The same turns and mirrors carry the whole set onto itself, and each row onto the other rows of its family. Which rows share a family with each named row? Give them in list order.
These 30 rows form 6 families of 5 rows each.
dusi: [  5   0   1 -10 -12 -14   3   9  -3  29  12 -23  16  10   2   8   0   1
   4]
mazu: [ 10  20   9 -17   0 -20  15  -2   5  -1   9  12 -13 -12  -3  14  -3   1
  -5]
zarit: [  2  10  15 -15  10 -20   9  -8   9   7   4   1  -8 -10  10  11   5  -3
  -3]
Gar: [ 11  15  12 -33  -6   5  12  10   5  13   7 -19  17   5  16  -3   5  -7
  -2]
goki: [  6 -10 -16  -2  -9  -7  18  -9   5   9   3 -11  -7  14   2   4   9  -4
   0]
lufe: [ 26   7   6 -17   0  -1  12 -15   4 -12 -14  -2  16   3  11   7 -11  10
   2]
mibir: [  2  -7 -10  -5  -4   4   8 -17   8  12  -2 -14   4  10  -1   3  11  -8
  -4]
bom: [ 25   3   6 -15   2  -5  13 -15   4 -10 -14  -4  13   5  16   7  -9  10
   3]
Lasuk: [ 17  -7   2  -9  -2  -7  10  13 -22   7   5  18   2  12  -3   7 -13  -5
   3]
poka: [ 21  17   2 -30 -17  -6  26  21   2   5  15 -11   3   9  13  -1  -1  -1
   1]
Zoli: [ 15  11   8 -30  -9  -5  21  16   4  11  11 -18   7   9  22  -3   4  -4
   1]
Lafe: [ 11   3  -5  -9 -19 -20  11  15  -5  24  17 -17   8  12  -2  10  -4   4
   5]
dag: [  5   3 -12  -9  -9  12   6 -17   7   7  -2  -6   9   5 -16   6   5  -8
  -7]
Sated: [ 15  12  -7 -12 -23 -12  10  16  -6  19  18  -9  11   8 -15  13 -10   4
   2]
zaki: [  7  12  11 -14   4 -25  16  -3   6   3   7   6 -15  -9   8  12   2   1
  -2]
tob: [ 16  -1   4 -13  -1   3   4   9 -21   7   3  20  10   8 -11   7 -15  -7
   0]
dizo: [  7  23  12 -20   3 -11   9  -7   7   1   5  11  -4 -15  -7  14  -3  -2
  -8]
Mitu: [ 29   9   4 -17  -3  -2  15 -13   3 -14 -12   2  13   3   8   8 -14  11
   2]
Vumef: [ 28   3   4 -14  -1  -8  17 -11   2 -12 -12  -3  10   6  17   7 -11  12
   4]
mis: [  4   7   3 -14 -12  -4  -3   4  -2  27  10 -20  24   5  -9  10  -2  -2
   0]
Pidu: [ 11  -5  10 -13   5   6  -2   4 -19  12  -1  14  15   8  -6   6 -11 -11
  -1]
Lusof: [ 21  25   4 -34 -18   5  20  17   2   4  13  -6   9   4   2   1  -4  -2
  -3]
Nole: [  2  17  17 -19   9 -12   4 -11   9   6   1   5  -1 -14   1  12   3  -4
  -7]
dip: [ 15  24   9 -36 -11  11  12  11   4   8   9 -11  18   2   4   0  -1  -6
  -5]
liviv: [  8 -12  10 -10   8  -2   0   5 -18  15  -1   9  12  11   5   4  -7 -10
   2]
Fuze: [ 13 -13   6  -7   4  -9   7  11 -21  13   3  12   3  14   6   4  -8  -7
   5]
bera: [ 30   7   3 -15  -3  -7  18 -10   2 -14 -11   1   9   5  12   8 -13  13
   4]
leka: [ 12   7 -19  -8 -17   7  15 -10   5   2   4   1   0   6 -21   8   0  -4
  -6]
Fum: [ 13  -1 -21  -3 -17  -5  23  -5   3   3   7  -2 -10  12 -10   7   2  -1
  -2]
barof: [ 10  15  -2 -15 -20  -2   1   8  -4  22  14 -12  21   3 -19  12  -9   1
  -1]

Same family as zaki: mazu, zarit, dizo, Nole
Same family as Lusof: Gar, poka, Zoli, dip
Same family as tob: Lasuk, Pidu, liviv, Fuze
Same family as goki: mibir, dag, leka, Fum

The same turns and mirrors carry the whole set onto itself, and each row onto the other rows of its family. Which rows share a family with each named row? Give them in list order.
These 32 rows form 4 families of 8 rows each.
vas: [  3  -8 -24  -5 -24  -1   2   1  -1  16  -6 -14   4 -16  12   2   1   2]
gisi: [ -6  -7 -22  -1  19  -2  -6  -2 -16   8 -20 -11   2 -14  -1   7  15   7]
Vos: [ -2  13 -14 -12 -20 -28 -21  -7 -10  10  10  -6  -6   9  17  -9  11  15]
Rer: [  1   3 -22 -24  -8 -16 -25   3   6   4 -14  -7 -15  -9   6  -5   3  -5]
lebo: [ 18   9 -30   1   2 -15 -18  -3  -2  12   2 -24   0 -13   8  18  14   5]
dipas: [ 24  -1 -18   1   0 -16 -26  -5 -10   4   3 -18  -7 -21  15   6  17   3]
bobo: [  7   4 -10 -11 -23 -23 -21   1   4  14  16  -6  -5   3  18  -9   8  20]
vib: [ 10   3  -8  -4   1  -1  -5  -6 -10  15   4 -14  18  -4  18   6  14  33]
Dup: [ -3  -3 -25  -7  16 -17 -32 -14  -6   2  -1 -13 -13   2   3  -6  16  27]
kipov: [ 11  14 -16 -14 -18 -19 -13 -12  -9   6  14  -5  -9   8  18  -6  14  15]
folat: [ 22   6 -25  10  -5 -13 -18  -3  -3  13   2 -18   0 -15   7  13  24  12]
Peda: [ -8 -14 -18  -1  13   0 -13  10   0  12 -16 -11  -1 -17  -6  10   6  14]
tupi: [-15 -10  -4 -16  -7  -4  -8   1  -7   7  -4   8 -10   4   4 -13   5  25]
fava: [ -6  -3 -18  -8  16 -15 -32 -10 -12  11  -9 -11  -4   4   5  -7  23  30]
fomi: [ -1 -14 -18   2  14   3  -9   4  -3  17 -15  -9   6 -23   2   6  15  10]
pami: [-21  -7  -8 -23   0  -9 -10   1  -8   9  -6   2  -6   4   8 -13  -1  15]
nas: [ -4   4 -26 -15  -1 -20 -29   7   0   3 -17  -3 -14 -14   8  -5  13  -5]
rugeb: [  1  -5  -6   5  -5  -5  -1 -10 -12  23  11 -12  13   0  11   2  13  30]
feges: [  1   8 -26 -14  -1 -22 -22   4   9   9 -11  -7 -18 -10  13  -4   9  -6]
faz: [ -2   6  -9  -7  19 -23 -29  -1 -10   5   1  -3  -7   5   5  -4  23  25]
niki: [ -2 -17 -14  -2  11  -1 -10   7  -3  15 -19  -6   2 -13  -1  14  11   2]
Gipe: [ 15   9 -20   2   0 -19 -25  -4  -3  11   7 -25   3 -17  12  12  24  10]
Pesol: [-18 -10 -12 -13  -6  -6  -5   1  -9  16 -12  10  -4   3   7 -14   2  15]
Tope: [  6   3  -8  -9 -21  -2   5  12  -3  16  -1  -3   3 -10   8  10   4   2]
kene: [ -2  -2 -22   0  19 -12 -38  -2  -8   5  -7 -12  -6   2   7  -3  14  27]
Rut: [  0  -9  -6   0  -4   0  -6  -6 -20  13   8  -9  13  -1   3   4  14  33]
Goza: [  3  -3 -12   8   3  -3  -1  -4 -15  15  12  -9   5   1   6   9  16  34]
Zin: [  3   2 -14  -3 -22 -10   1   7  -1  15   4  -4   3 -18  14   4   3  -5]
vid: [  2  16 -19 -11 -16 -21 -18  -9  -8   6  15 -10  -7   2  16 -13  12  26]
tamaf: [-23  -1 -14 -14  -5  -8  -2   4  -2  18  -7   1   3  10   1  -8   7  24]
gef: [  3   1 -11 -14 -24 -10  10   0  -3  17   3  -5   1 -13   8   4   9   1]
mito: [ -9  -5 -25  -8  -7 -23 -22   6  -1   7  -8  -3 -21  -7  -2  -8  10  -6]

Same family as Goza: Rer, lebo, Dup, kipov, Peda, tupi, Tope
Same family as pami: folat, feges, niki, kene, Rut, vid, gef
Same family as dipas: vas, gisi, bobo, vib, faz, tamaf, mito

The same turns and mirrors carry the whole set onto itself, and each row onto the other rows of its family. Which rows share a family with each named row? Give them in list order.
These 25 rows form 5 families of 5 rows each.
dezo: [  2  11  -9   9   5   6   0  24  -9   0   6  -8   3  -4   5 -10 -12  11
 -19   4  -6  -2  -1]
godun: [  1 -12  -2  -3  -5 -10   7  -8  11  -3  11   8 -12  10   0  -4   9  12
  15  -4   4  11  -8]
dedis: [  6   2  12  -7  -7   3 -14  -8  -5  -7  12   7  11   5 -15  -6   7   2
  -3  -7   3 -18  10]
sez: [ 20   9   9  -1  -9   9 -32  -3   3   2   8   3   1   0   2   1  -7   2
   0  -8   2 -12   5]
Ket: [ 13   0  -5   8  -6  -5  -8   9   8   4   6   6 -14   0  16   3  -1  10
  16 -11   0   7 -14]
Kon: [  0  -9   4  -3   6  -1   6 -13  21   7   3   3  12  17 -10   5  -8   5
 -18  18   5   3  -1]
mifu: [ 13   0   0   0   5   9 -13  -1  19   4   4  -4  -1  14   5   2 -22   9
 -22  12   4   9   0]
Zokur: [ -1  -4   7  -7  -4   4 -12 -21  11  12  -9 -16  -2   1  -5   5 -14  -8
 -25   5  -2  -7   4]
sefan: [ -7  -1  11 -10 -12 -11 -14   1  -2  -4  -2  -3 -10   1   2   1 -10   2
  -4 -24   1 -19   4]
tudig: [-16   6   3  -4  -2  -1   1  10 -13  -4   1  12  -1  -7   8 -15 -10  12
  -9   4  12   8  11]
Mon: [  6  -3  -1  -4 -12   3   5 -11  20  10  -4  -9   2  18   5  10 -16   6
 -19  10   5  12  12]
nibi: [ 15   7  -9  18   3   8  -1   3   2  20  -2  -6   4 -12   5   7   3  -6
   0  11  -9   1 -16]
Tusak: [ -6  11 -10   4 -11   4  15  15 -15  -1   0  -7  -1   1   0  -8 -11   8
 -14  -7  -4   2  15]
bogeg: [  5 -13   3  -3  -3 -10   7 -10  14  10  -8  -2 -14   5   6  18  -1  -8
   2 -12  -3   1 -19]
tipus: [-11  -7  -7  -6   1  -5  14   4  -1  -1  -3 -16 -17   2   5  -7 -10   7
 -23  -5  -5   7  -4]
Rir: [  2   5   2   4   6  14  -3 -12 -10  11  -4   3   6 -13  -9   0   4 -17
  -3  21   4  11   2]
rize: [  4   3  14  -7  -6  -3 -17   8 -14  -4   3   9  16  -5   0   5  12  -8
   3  -1  11 -10   6]
dos: [  3   3   0   2  -3   5   6  -2 -17   8  -6 -13  -2 -14  -6   3   9 -16
 -11 -10 -12 -14  -8]
fita: [  9   8   8  -5 -23   1 -19  -2  -3   2   1  -8  10   5  -4   8   0  -4
   0 -10   1 -15  20]
lur: [  1  -7  11  -7  -2  -3  -5 -10  16  11  -6  10  10   6  10  11  -6   2
 -10  19  18  11   0]
nik: [ 10   7  -8  14  -7   9  10  -8  -2  19  -7 -10   4  -4 -10  15   2 -18
   3   6  -9   4   1]
gelo: [  3  -6  -6   1 -14 -14   6   9   8  -1   1  -3 -12  13   6  13  -1   3
  18 -13   0  12   1]
saku: [  1   2  -3  11  -3   2   3 -18   0  18   0  -2  10 -13 -12  -2  15  -7
   6  15  -5  -4  -6]
Nutom: [  0 -11  -1  -4   7  -8   6  10   0  -7   3   8  -9   6   6   5   6  -2
  10   5  10  23  -9]
Gik: [-18   3  -5   5   1 -10  13  13  -8  -2   6   2   7  -2  -5 -16  -2  16
  -7   3  -1  -6   3]

Same family as Nutom: tudig, Rir, rize, lur
Same family as dos: Zokur, sefan, bogeg, tipus
Same family as fita: Mon, Tusak, nik, gelo
Same family as Kon: godun, dedis, saku, Gik

The same turns and mirrors carry the whole set onto itself, and each row onto the other rows of its family. Which rows share a family with each named row? Give them in list order.
These 33 rows form 11 families of 3 rows each.
Bona: [ -6 -21  -7  10   0   2 -10  -1   9   1  26 -14   6  -5  -9   8  -5  -4
   0  -2  -2   2  12   2   3   3   6]
fik: [ -1   4 -12  -5  -1  -3   2  -4   0  -5  -7   3  13  -1   8   7   3 -10
  -9   3   6 -14  -8  -9  16  -6 -29]
Ninu: [ -7   5  -8  -6   9   0   0  -4  -7   2  26 -22  -2 -12   2  -4  -4  -1
  11  -6  11   2 -13  16  -2   5   9]
Kosi: [  7 -14  -6   3  -2   4   4  -5  -5   9   2  23  -4  -4  -6  -9   4  -5
  -1  20   6  -7   2  -9   7  -4 -12]
suko: [-24   3   5   7  15 -10  -4 -12  -7 -12  17  -5  -3  -6  -3   9   5   0
  -9   3  10 -11  -7  13  15   3   3]
Kob: [ -6  -3   0 -16   0   1  -4  -9 -12  20 -24  13   3  -5   3  12   2   7
  -7 -14   1  -3  -5  -3  15  -4   7]
Zogut: [  5  -6   9   0   1   5   0   4   5   4 -20   3  -3  -1  -3  -4  19 -17
  -6   2 -11  11  16   0  -1  -5   9]
ziv: [ -3   7 -13  11  -3 -18  -4 -16  22   3 -10   7  -1   4  14   3  -5  -4
   3  -6   3  12   4   6  16  -2 -12]
piva: [  3  -1   0 -14   4 -14   0  -7  -5   2 -14  -2   2   3 -15  10 -17  15
  -7 -24  12  -6  -4   5 -12   0   7]
Ligo: [ -4  10 -11 -14   2  -1 -16   6   3  -8 -16  12   0  -5 -11   4  11  -3
  16  -6   4   6 -22 -13   2 -13   1]
popev: [ -9 -10  19   9  12  -5   5   8   6   0 -10  -3  -6  -1   4   1  14  -9
  -6  -4  -6   9  15  12  -1   1  15]
vufa: [ -1  10  -6  -9   0   0  -3 -19  -2   6   0   1  10 -24   9  -8   2  -1
   7   3  16   3 -14   3  -1   0 -21]
Vod: [  1  -5 -17  -9  10  -8 -11 -11   2   9  21 -20   0   3  -4   1 -16   5
  -1   2   5   4   2   1  14   7   8]
Duvo: [-12  -7  -9   1  -8  -3   0   5 -15  -3 -21  -9  10  -1  -3  -7  11   3
   1 -11  11  -6  -7  -5 -18  -2 -16]
peva: [-14   2 -11  -2  11 -11 -10  11  14  -9   5   1   1  -6  10   5   4   1
  17  -2   7   8 -22  -8  16  -5  -8]
bukom: [ 10  -8   0   9 -17  -6  -2 -14  12  -3   2  11   6 -23 -10   3   5  -8
   0   5   2  11   4  -1   3  -5 -14]
Did: [  8   8  -2  -8   8   6 -11   1  -7  -4 -14  11   8  11  -6 -10   4   7
  -8 -23  -1  -1  -4  -3 -18  -1  12]
dev: [  2   8 -16  -3  -7  -5  -9  -9   8   5 -26   8  -4  14 -11   8  -4  -6
   1 -20  -2   5   4   7  -3  -7   8]
mor: [ -6 -16   7   4   7   3  -1   8  11  13 -13   0   4   0  12   3  13 -14
  -5   7  -8  10  12   5   7   4  -2]
sogok: [-14   7  -9  10  11 -12 -16 -17  10  -2   4  -9 -11  11  -4   1  -4   0
   1 -14   0   8  14  10   7  -2  19]
zep: [  1   3  -2  -9  10  -3  -3  -7 -11   2   3 -14  -7   1   4  -3   3   4
  -7 -16  -6  -3  13 -17  19 -10  21]
Lobu: [  6 -11   7   4   3  -2  13   2 -13  -7  -2  17 -11   2 -17  -8   0   3
  -4  -2   7 -16   7  -5 -12  -9   6]
Suvup: [ -9  -5 -17   5  -6  -2  -1  10 -17  -6  10 -27  -4   2  -8 -12  13  -5
   8  -2   3   3  -6   4  -6   1   8]
lobuz: [  3   3   3  -2  -2 -18  14  -3  -1   6   3   4 -10 -13  16   6   3   2
  -1  -8  -1   9  -7   6  31  -3   7]
Toru: [  0 -15   7   5  -7  -2  -1   0   2  -6  -8   3   8  -7 -21  14  -4   3
  -6 -22   3  -5   7   3 -20  -5   4]
Pem: [  6  11  -8 -10  -5   2   3   2 -16 -13  -3  -3  -6   4 -24   8   6 -14
  -6  -9  -2 -13 -10   5   0 -10  12]
duzot: [ 18  10  -4  -8  -8 -20   0 -24   5   1  -5   7  -2 -16  -5  -4  -6   2
  -1   4  10  12  -6   0  10  -2 -11]
Buta: [ -2   3  -4   8  16  -5  -7   3   3  -5  27  -6  -1   7  11 -12   1   5
  -2  -8  -2   9  -5  10   7  10  16]
Bedat: [-17  -2  -4  12  -9 -12  -1  -8 -10  -2   0  -4   0 -18   2 -12  18   0
   7  10  14  11 -14  11   0   5 -12]
Fuv: [  7  10  -6 -16   1   4   4  -1 -12  -5  -7 -12   6  -7  -5  -6  -4   1
   5 -23  11  -9  -8  -1 -22  -7  -1]
tenos: [ -8 -23  -1  10  10  -2  11   8  -5   5  19   8  -8   5  -1  -1  -6   3
  -1   8   8 -13   2   5   5   4   3]
Suzun: [-18   7   0  -4  18  -9 -16   6   2 -19   3  -4  -7  -3  -8   1   7   7
  13 -14   7   2 -14  -9   0 -10  15]
Peb: [  8   7  -6   0  -1  -3  -6  -7   7   6  -5  25  11  -6  14 -10   7   1
  -3   2   3  13 -17   6   8   8 -14]

Same family as mor: Zogut, popev
Same family as zep: Kob, lobuz
Same family as Fuv: Ninu, vufa
Same family as Duvo: Suvup, Bedat
Same family as Pem: fik, suko
Same family as Lobu: Kosi, tenos
Same family as Buta: Did, Peb

